Each path below is one point turned by a fixed rotation once a step. After each direction that follows a path, write how fast that rotation turns it, in degrees per step (0 if it stays still).
Each turn is a multiple of 5 degrees from 10 to 175, or 0.
Each row of a path follows its step; steps can be skipped.
path 1
step 1: [-0.20,1.73,0.91,1.16,-1.39,-1.20,1.06,-0.55,1.67,1.41,-1.15,2.70,-1.10,-2.63,2.25,-2.49,-1.17,-1.04,1.33,0.04,0.37,-3.05,0.03,0.28,0.88,1.39,1.71,-0.73,1.15,2.18,0.58,1.03,-2.35,0.29,0.45,3.56]
step 3: [-2.68,2.10,0.51,-4.54,-0.07,0.49,1.78,-0.72,2.06,-0.79,0.28,3.00,-1.37,-0.84,1.19,0.30,1.80,1.58,-2.72,1.45,-0.48,0.93,0.84,1.03,0.18,0.27,1.25,-2.31,-1.32,-1.37,-1.34,-0.49,-1.50,0.62,0.02,0.85]
step 6: [-0.78,-0.72,-0.97,-2.64,2.02,0.38,1.30,0.55,-1.86,-0.90,-1.16,-3.81,-1.14,-0.41,1.84,1.18,3.32,0.50,0.46,-0.89,2.71,-1.14,0.34,-0.50,0.84,-0.40,0.92,0.48,-0.49,2.76,-3.29,0.46,-0.17,-0.42,-2.12,0.33]
step 7: [-1.84,0.02,0.35,1.52,0.84,0.28,1.95,-0.40,2.10,0.12,0.12,3.08,-0.47,-1.11,-3.21,1.25,-1.38,0.64,-1.77,2.06,-2.76,-3.43,1.00,-3.26,-0.51,-0.27,1.06,0.32,0.89,1.99,-0.54,-1.53,-0.45,0.37,-0.07,-0.64]
step 8: [-3.45,0.55,1.60,1.94,2.70,-1.51,-1.49,0.71,-1.07,1.04,-1.09,-0.64,1.08,1.15,-0.99,-3.25,1.95,-0.71,1.05,1.65,3.50,-0.56,-1.68,1.87,1.06,-0.79,0.94,1.19,-0.11,-2.26,-1.02,0.49,0.82,-1.07,-0.76,-0.03]
step 10: [1.25,3.46,3.63,2.54,1.58,-0.54,2.76,1.40,-0.37,0.03,-1.66,-2.17,0.08,-0.43,-1.17,-1.37,0.23,0.46,-3.44,-2.17,0.68,0.36,0.41,-0.45,1.14,-2.20,-0.49,-1.75,-0.28,1.35,-1.39,-0.54,0.34,-0.64,-0.69,-0.15]
step 11: [0.19,0.18,0.25,-0.26,-2.34,-0.17,1.58,1.83,-0.54,1.70,-1.08,0.81,-1.45,3.10,-1.73,1.31,1.82,0.32,0.83,3.23,-1.52,-1.97,0.86,-0.06,0.30,2.78,0.92,2.24,-2.46,-2.90,-0.51,-0.49,1.71,1.01,1.24,-0.53]
step 13: [1.11,-0.36,3.15,-1.18,0.22,-0.97,-0.26,-1.67,-0.88,-0.98,-2.18,-2.44,-2.77,-0.46,-1.09,1.00,-2.40,1.55,-0.36,3.43,-2.89,-0.47,-1.46,-0.02,-1.22,0.30,-0.47,1.36,0.73,1.62,0.13,-0.67,1.91,-2.45,0.71,-1.19]
step 14: [-1.27,0.08,1.34,-1.90,2.20,1.90,2.43,0.15,2.61,0.18,0.54,-0.32,1.21,-0.19,-1.20,-0.10,0.62,-1.59,-1.39,0.67,2.99,0.21,2.38,3.15,2.09,1.42,-1.14,-0.70,0.35,-1.69,-1.59,-2.89,0.97,0.70,1.14,1.51]
step 15: [-0.89,-2.63,-0.13,1.39,0.45,1.98,2.55,-1.77,0.13,2.83,-1.94,-1.14,0.59,1.20,2.24,0.43,-1.28,2.68,0.91,-0.50,-0.66,-0.32,-2.54,-1.22,-2.53,0.30,2.33,1.13,-0.73,-1.17,0.19,-0.92,-0.09,0.73,0.34,-3.08]
step 16: [0.23,-0.15,0.06,0.68,0.13,-2.72,1.71,-1.88,1.17,-1.16,-0.82,-0.86,0.44,-2.03,-3.09,-3.10,-0.63,-1.34,-0.14,-0.79,-0.59,1.59,0.81,2.18,0.07,-1.82,1.09,2.03,-2.45,1.62,0.28,0.23,0.28,0.13,2.76,3.14]
[-0.26,0.70,0.41,0.12,-0.67,0.36,-0.06,-0.23,0.04,0.23,0.16,0.75,1.53,-0.71,0.16,-0.13,0.54,-0.84,-0.82,0.77,0.55,0.55,0.03,-0.01,-0.43,-0.46,-0.41,-0.55,0.01,0.83,-0.37,-0.44,-0.64,0.56,0.98,-0.18] | 160
[0.96,0.65,-0.84,0.31,-1.03,-0.21,0.73,-0.21,-0.14,-1.24,-0.08,0.12,0.67,0.32,0.34,-0.23,0.43,0.89,0.22,0.83,0.18,-0.17,0.74,0.46,-0.17,-0.58,0.04,0.08,0.39,0.08,0.13,-0.08,1.04,0.15,-1.00,-0.23] | 55
[-1.32,-0.42,-0.08,0.81,-0.95,0.30,0.36,0.90,-0.02,-0.50,-0.11,-0.33,-0.26,-0.61,-0.14,0.35,-0.38,-0.04,0.64,-0.40,-0.17,0.73,0.84,-0.32,-0.31,0.09,-1.12,0.58,0.62,-0.29,-0.38,-0.90,-0.33,0.35,-0.38,0.58] | 145
[-0.01,0.86,-0.35,0.85,-0.30,1.09,0.20,-0.01,-0.11,-0.77,0.80,-0.04,-1.02,-0.14,-0.84,0.32,0.10,-0.38,-0.08,0.57,0.82,0.65,-1.09,0.20,0.95,0.19,0.36,0.76,0.05,-0.19,0.25,0.17,0.27,-0.40,0.70,-0.13] | 125
[1.10,-1.50,-0.25,0.89,0.19,-0.06,-0.18,-0.20,0.80,-0.02,1.01,-0.63,0.28,0.32,0.87,-0.13,-0.30,-0.12,-0.41,0.24,-0.46,1.07,0.11,0.12,-0.09,0.05,-0.61,0.00,0.03,-0.32,-0.07,0.31,0.68,0.27,1.02,0.27] | 10
[-0.07,0.22,-1.07,-0.25,0.02,-0.52,-0.23,0.00,-0.70,0.25,-0.60,-0.87,-0.73,-0.41,0.25,-0.55,-0.79,-0.98,1.08,0.60,-0.08,0.59,-0.26,0.79,-0.63,-1.01,0.02,-0.35,0.04,0.79,0.54,0.48,-0.18,0.23,0.32,0.14] | 100
